In the data rows, the value 128 means zero.
Each row of this table is followed by its label. One hidden rule gives the labels. It looks at one to three of the table's principal directions, none of them among the few with the most spread.
[ 95  86 148 145 121 128 130 114  99 117 113 138 112 155 154 130 130 147 134 130 132 118 122 122 138 131 117 111 118 160 144 114] g
[103 135 137 110 135 101 141 105  93 121 121 132 113 130 186 162 129 138 133 156 126 113 129 142 160 127 143 122 104 158 106 126] x
[160 150 154 141 118 126  93 149 154 137 170 105 126 116  74 124 135 165 112  93 115 126 110 147  88 116 120 188 152 102 129 202] q
[167  33 190 168 130 163  91 173 161 124 167  93 204 130  30 131  66  81 170  53 183 184 142 108 111  91 117 170 168  50 199 131] u
[125 130 112 125 140 121 137 121 142 134 126 145 121 124 142 137 125 122 133 140 122 119 137 133 132 139 133 113 121 134 128 117] u
[ 96 145 132 132 164  87 134  86  62 110 106 170  50 125 236 176 160 195  88 170  90  70 115 180 154 137 139  97  80 200  74 132] u
[140  81 143 139 114 151 110 149 160 133 144 107 188 134  60 113  83  89 165  91 153 161 146  95 118 123 120 155 152  83 178 120] p
[156  71 170 135 118 150 103 164 165 133 166  86 193 120  52 128  78  83 165  72 175 170 137 113 117 109 117 183 163  65 180 156] r
[112 150 135 109 123 113 131 115 101 122 127 120 124 132 159 141 136 129 127 142 126 121 125 132 142 130 135 139 117 144 111 141] v
[144 142  85 126 117 162 147 152 164 136 112 137 119 124 103  75 157  97 112 123 136 143 123 105 103 146 112  95 150 120 142  99] q
[131 190  99  96 116 130 140 132 119 126 120 122 105 114 151 105 169 121  97 142 119 122 115 127 121 148 127 130 131 143 100 141] r
[142 217  65 100 142 118 166 102 151 144 113 134 144 127 133 119 149  88 130 178 110 133 142 137 137 115 153  88 112 103  72 104] u
[134 119 127 156 141 131 123 126 132 127 124 146 112 135 121 125 137 149 116 124 115 120 124 139 115 121 123 108 125 129 126 121] q
[159  64 143 148 123 164 117 167 193 139 156 107 197 131  37 110  82  57 174  77 175 179 148  97 107 115 117 146 169  58 198 115] u
[144 102 137 141 103 154 115 151 166 138 144 102 179 140  50  97 103 102 156  94 147 161 135  95 106 117 116 152 158  83 169 130] g
[198  81 167 172 147 149  86 174 208 144 191 103 208 114   0 139  65  90 169  60 154 179 150 127  89  84 134 177 172  22 183 150] x
[137 179  98 136 142 124 136 118 139 133 123 151  77 127 142 113 180 156  87 143  97 101 108 159 102 135 120 104 123 142  93 149] u
[104  85 118 121 116 142 155 122 129 129 102 127 151 146 136 116 109  91 160 140 158 145 140  99 154 129 122  93 126 132 151  76] x
[160 112 150 161 143 133 101 143 136 125 145 126 153 121  80 140 102 144 131 105 122 144 137 130 116 100 140 138 135  94 134 121] p
[108 180 110 105 127 106 139 107  96 123 114 140  96 126 183 137 155 151 108 163 101 104 123 134 141 144 142 119 106 169  92 127] g
[113  98 121 140 144 125 140 106 122 126 109 145 155 146 136 143  97 106 159 145 131 134 153 118 153 117 140  91 109 122 134  75] v
[ 97 121 118 130 137 116 152 103  92 120  95 155  80 138 196 138 152 159 112 162 119 101 117 143 152 134 126  80 101 179 104 102] p
[137 149 130 132 131 124 107 142 113 120 133 143  91 107 141 129 146 171  91 120  99 109 119 131 111 149 131 142 129 155 122 140] q
[122 153 126 111 141 104 137 114 103 124 124 134 110 115 174 158 132 144 120 155 117 113 129 145 150 127 147 123 108 150  96 127] p
[139 156 130 122 125 128 111 133 110 119 131 119 158 123 111 128 116 119 128 124 115 142 141 109 128 124 147 147 127 113 121 116] p
[155 143 152 154 150 119  93 131 120 122 150 130 112 115 110 144 135 172  97 107 103 113 116 164 104 112 129 156 127 114 106 174] p
[125 212  90  95 108 115 146 115 133 142 122 122  91 120 148 105 178 157  96 159 100 104 105 143 117 142 125 132 124 151  80 168] x
[153 166 105 129 151 122 124 116 146 135 132 131 167 122  97 136 107 105 138 138 109 137 152 135 127 110 151 124 119  86 103 116] p
[115 160  87  98 147 113 164 103 128 133 107 146 123 123 178 142 134  93 135 172 126 119 143 136 156 138 144  89 106 140 100  97] v
[ 86 154 117  90  98 120 153 104  80 119  98 114 138 149 175 121 137 112 140 165 132 130 130  99 165 137 137 118 109 161 109 102] u
[142 151 115 126 149 119 130 125 120 125 122 141 128 113 140 144 124 131 121 144 114 128 139 135 138 120 150 111 115 125 104 103] x
[114 117 114 125 118 140 141 125 128 128 110 132 121 137 136 108 137 119 127 133 135 127 124 118 130 138 115 109 129 139 135 112] v
[172 150 137 137 141 135 108 153 136 124 148 117 164 110  82 134 113 112 127 110 126 158 141 121 116 103 153 143 140  84 124 116] p
[128 132 135 108 129 117 134 132 112 123 130 119 153 117 143 153 105 107 149 140 138 145 145 112 156 123 155 132 121 126 127 100] p
[152 107 147 163 129 142 104 149 153 131 148 127 137 131  73 118 120 143 127  95 125 139 124 126  97 114 121 141 148 102 152 139] x
[165 252  81 105 142 106 133 121 152 146 141 133  82  95 134 122 185 167  73 157  78  97 107 177  99 129 139 137 123 125  52 188] q
[111  81 128 133 117 146 133 127 128 125 111 126 161 147 113 113 100  96 156 121 149 146 143  96 140 131 120 113 130 121 160  88] p
[129 148 127 128 131 121 126 125 109 122 123 134 111 122 145 133 140 150 111 137 113 119 124 133 130 129 136 124 120 143 110 126] x
[111  77 134 126  99 154 145 131 143 132 118 102 184 160  92 102 100  70 177 118 174 166 139  88 142 115 114 120 143 100 169  97] u
[ 97 134 122 123 136 114 146  98  81 116  97 146  86 137 196 138 153 156 107 160 117  99 116 148 152 133 125  94  99 174  93 118] u
[119 126 151 137 151  95 116 113 110 124 143 146  93 121 168 174 127 172 119 136 106  96 124 163 134 129 138 140 110 156 115 156] q
[153 131 147 137 115 142 117 154 147 132 150 105 134 125  85 113 139 130 122 101 140 146 112 129 104 111 120 153 153 102 138 159] p
[112  45 187 137 128 128 111 138 100 112 140 113 149 133 137 160  87 117 157  99 166 141 134 119 151 121 124 155 131 130 170 127] u
[177 199  87 126 165 112 124 131 184 151 153 148  97  85 112 137 148 150  92 136  90 103 126 180  96 131 137 133 130 104  86 173] u
[157 168 153 151 156  96  87 128 145 135 176 139  72 104 123 161 155 206  83 109  82  82 102 198  84 126 125 180 129 131 100 231] r
[155 155 102 126 137 139 130 136 161 137 133 129 146 118  94 112 129 100 125 124 125 140 136 128 111 125 131 123 138  94 122 125] p
[ 88  85 142 119 115 126 140 116  95 118 109 129 122 145 170 134 121 123 143 137 147 123 128 113 156 141 120 117 117 163 145 107] u
[115  23 161 152 137 143 140 129 141 125 128 122 190 157 105 149  67  64 198 112 186 169 155 103 159  99 128 104 133  93 187  71] x
[137 160 112 124 141 121 133 124 134 130 130 137 123 123 135 133 140 120 120 140 116 125 131 137 125 128 139 119 124 124 111 126] u
[ 78  77 155 101 110 122 150 113  76 111 107 111 162 152 179 152  95  84 176 146 170 148 145  93 187 129 138 120 112 152 151  80] q
[144 112 125 165 132 144 119 136 155 134 130 140 131 141  83 108 129 141 126 112 119 133 126 125 101 116 119 112 139 109 143 118] x
[175 137 150 160 161 111  96 126 174 146 174 120 145 114  65 158 105 158 130 104 110 122 128 182 100  87 132 167 134  68 110 196] v
[109  46 161 162 137 128 112 124 130 125 134 143 128 145 124 147  95 142 151 106 138 119 135 129 130 130 114 129 127 137 172 123] r
[ 94 118 160 133 147  88 115  99  64 110 122 152  71 126 211 180 135 200 105 147  99  80 118 163 152 138 136 133  92 193 102 147] g
[149 107 129 144 132 144 115 151 148 128 135 131 149 119  89 120 108 116 134 107 133 146 140 110 116 127 131 129 142 105 153 106] x
[156 144 136 138 128 127 113 149 153 137 154 121 119 112  97 128 135 151 115 111 120 129 118 140 103 121 129 151 144 113 128 160] p
[ 93 138 133  87 132 103 157 102  76 115 110 121 131 131 208 165 124  99 146 169 146 128 137 128 184 128 151 115  99 158 103 104] q
[133  84 155 151 128 146 124 133 133 123 133 112 171 152  89 125 105  93 158 105 159 160 135 116 129  98 123 126 139  90 154 113] u
[ 96 109 111 105  90 161 168 129 111 121  88 110 141 158 144  79 149  71 142 139 172 155 120  85 147 135 107  90 136 140 145  82] g
[129 148 105 103 126 133 145 123 129 130 116 118 160 125 128 121 119  81 142 143 140 145 143 113 145 127 137 118 125 110 119 103] p
[118 131 105 116  92 153 141 139 141 133 112 118 138 140 106  80 140 108 132 126 137 142 124  89 118 146 112 120 145 131 148 109] g
[112  69 150 157 146 123 119 113 114 121 121 146 131 141 138 152  97 144 144 124 128 118 139 135 142 120 126 113 113 136 144 107] v
[124 179 117 117 142 110 127 116  87 114 116 147  81 114 184 140 165 161  85 151  97 101 117 149 132 141 140 119 108 166  85 133] v
[134 147 139 121  77 161 113 155 118 120 130  86 163 144  72  73 143 110 125  98 141 164 115  80 104 126 115 164 158 107 147 138] v
[147 218  87 112 135 112 132 127 140 140 131 145  62  98 152 118 186 180  69 150  80  90 105 164 100 149 130 128 124 154  75 172] x
[116  83 124 144 124 137 136 129 152 136 122 141 135 142 114 121 110 122 152 125 137 132 137 111 128 133 119 106 133 130 163  99] p
[125  79 147 139 122 137 121 139 144 131 137 121 147 134 104 130 102 118 152 107 147 139 134 115 127 127 118 139 140 117 165 126] q
[165 106 150 155 145 133 105 147 149 130 152 121 166 116  73 144  91 125 144 102 133 152 143 130 119  97 142 143 139  80 140 123] p
[137 130 132 111 105 128 143 134 173 150 152  89 191 139  75 128  97  84 184 129 157 165 142 107 136 101 139 150 146  80 146 134] p
[102 212  75  74 131  99 176  90 115 134 105 138 122 133 196 139 155  91 136 197 114 118 140 128 162 142 157  93  98 152  78 102] u
[143  87 201 152 123 129  84 147 113 117 167  93 145 129  89 148 108 153 131  78 145 138 113 144 114  99 118 194 145 103 148 190] u
[118 172 113 123 125 112 137 115 113 129 120 141  89 130 160 128 162 167 105 155  99 106 115 138 126 135 135 114 115 162  98 133] p
[122  82 175 137 125 130 113 134 101 114 138 108 152 136 123 148 102 123 147 107 153 144 129 123 143 109 128 150 130 119 147 131] g
Which label does each new row get?
[151 177  99 139 136 135 126 132 132 128 119 145 103 119 118 104 162 153  89 134  96 120 119 136 104 129 131 107 128 128  98 121] -> q
[112 175 100  84 116 123 153 126  98 120 107 129 114 117 183 122 153 104 116 159 128 129 130 107 150 154 143 114 119 162 108 100] -> q
[ 89 172  87  65 107 113 157 107 110 131 104 127 111 119 194 121 144 108 124 168 123 106 131 115 155 176 128 130 112 174 109 129] -> p
[145 161 113 108 112 150 135 142 135 127 125 101 171 129  94  98 132  74 135 123 145 164 134 100 124 119 133 134 144  91 125 114] -> r
[163  79 169 172 123 156  95 163 155 128 156 107 156 132  45 112 110 135 133  71 148 156 119 125  94  98 110 157 161  79 165 150] -> x
[120  99 122 126 154 116 135 111 133 130 122 145 134 121 151 156  99 113 146 139 133 117 147 142 150 132 132 113 111 128 130 111] -> p
[122  56 170 146 113 144 110 139 130 125 138 105 154 140  93 124  97 126 150  90 160 142 124 120 127 116 104 157 143 111 168 147] -> r
[108 158 119 104 135 102 137 111  96 122 119 142  95 117 192 153 142 148 113 158 109 102 127 140 149 147 142 124 105 170 100 128] -> g
[115  86 123 117 150 121 151 106 139 134 119 129 180 134 138 160  73  66 183 146 159 145 164 124 171 114 142 105 111 102 139  85] -> p
[120 129 142 132 128 109 118 126 131 135 144 138  69 117 154 142 152 191 101 125 109  88 103 163 113 145 113 150 127 164 121 187] -> x
[129  68 171 164 131 132 101 134 130 124 144 125 134 140  99 139 106 153 138  95 136 128 123 135 117 112 114 148 136 118 158 148] -> u
[121 134 131 133 130 120 116 129 118 125 130 145  75 118 155 129 154 176  94 124 105  96 110 146 112 152 115 137 125 165 124 158] -> v
[123 140 115 106 122 124 136 124 142 137 131 121 139 124 130 127 121 108 139 135 132 127 135 124 133 140 128 139 130 125 130 138] -> p
[135 160  94 122 120 137 144 128 156 140 122 130 135 134 108 100 144 109 129 139 123 136 130 117 116 130 127 110 135 115 123 116] -> q
[109  84 157 137 151 107 128 114 100 119 127 144  95 124 182 173 118 156 127 134 134 104 124 159 153 127 128 120 108 160 126 134] -> x
[139 111 112 131 122 149 127 136 163 137 128 121 173 134  79 104 103  83 152 113 142 151 145 105 118 128 121 128 142  90 154 110] -> p
[ 68 116 114  85 120 113 178  84  90 123  91 125 139 156 208 144 122  75 166 179 159 126 140 117 190 135 133  91  98 161 117  89] -> p
[128  91 162 136 127 139 114 144 104 111 132 117 145 131 125 135 114 112 135 104 151 147 130 114 134 122 128 141 136 123 151 117] -> u
[114 107 130 139 153 120 142 111  97 115 107 153 118 137 172 153 124 125 132 149 129 124 138 134 155 120 142  83 104 147 119  80] -> x
[164 125 165 143 150 121  90 151 116 116 158 120 145 100 106 161 104 141 120  99 123 140 136 138 122 110 149 167 133 103 128 142] -> q
[106 121 145 126 115 124 118 131 105 120 130 133  75 129 165 123 161 166  98 118 121  99 101 138 116 156 105 147 130 175 135 168] -> r
[115 204  70  78 111 125 165 116 124 134 101 128 119 123 165 101 163 100 116 172 117 125 129 110 140 153 138 104 119 149  94 107] -> u
[118 182  98 103 117 109 152 116 142 144 127 132  98 125 154 125 158 146 121 163 109 109 118 136 128 141 135 121 122 153 103 144] -> p
[122  94 140 157 140 127 132 116 136 129 128 139 141 153 116 139 113 124 152 128 133 133 135 131 131 107 129 105 123 116 142 109] -> x
[144 147 120 118 139 126 132 132 131 128 131 125 146 116 125 137 120 103 132 133 132 141 139 128 136 119 144 126 127 109 117 116] -> g
[134 106 109 145 137 142 137 125 165 139 123 139 151 140  96 115 112  98 149 125 136 139 142 121 120 122 122 102 133 101 147 102] -> r
[155 127 136 140 129 143 109 147 138 125 139 116 160 122  82 119 113 115 130 104 131 150 136 116 114 114 132 143 142  93 138 124] -> v
[153 188 133 150 137 109  98 127 127 132 150 139  74 113 119 132 168 216  75 124  73  92 100 171  88 123 129 153 126 141  86 193] -> x
[118 130 140 132 135 108 128 120 116 128 133 138  94 126 160 151 140 165 118 139 116 107 117 149 133 128 132 128 118 155 116 144] -> p
[131 135 116 122 147 117 144 111 144 136 131 129 159 133 127 149 107  91 157 146 135 138 148 136 145 111 145 114 118 102 119 111] -> u
[136  81 142 139 126 144 125 140 144 129 132 115 183 136  86 128  84  87 168 110 157 163 149 101 137 110 132 128 139  90 163  95] -> q
[104  90 152 136 136 110 117 108 120 128 136 133 125 137 146 158 104 144 145 125 127 107 132 146 139 132 121 146 115 141 140 152] -> p
[124 221 116 102 160  77 133 101  82 118 130 154  61 105 220 176 177 175  81 176  78  82 117 177 141 139 162 125  92 179  54 155] -> x
[128  99 135 151 137 143 133 119 119 119 114 129 160 153 110 122 115  98 146 124 144 150 138 120 136 101 128  99 124 102 134  91] -> r
[138 170 136 130 131 111 114 121 109 126 136 125  95 116 139 137 153 184  93 134  99 105 108 159 118 119 132 146 120 140  86 172] -> x
[155 119 127 135 109 155 122 161 175 140 147 107 172 128  55  98 112  92 151  99 148 166 135  95 104 120 125 143 162  83 166 120] -> p
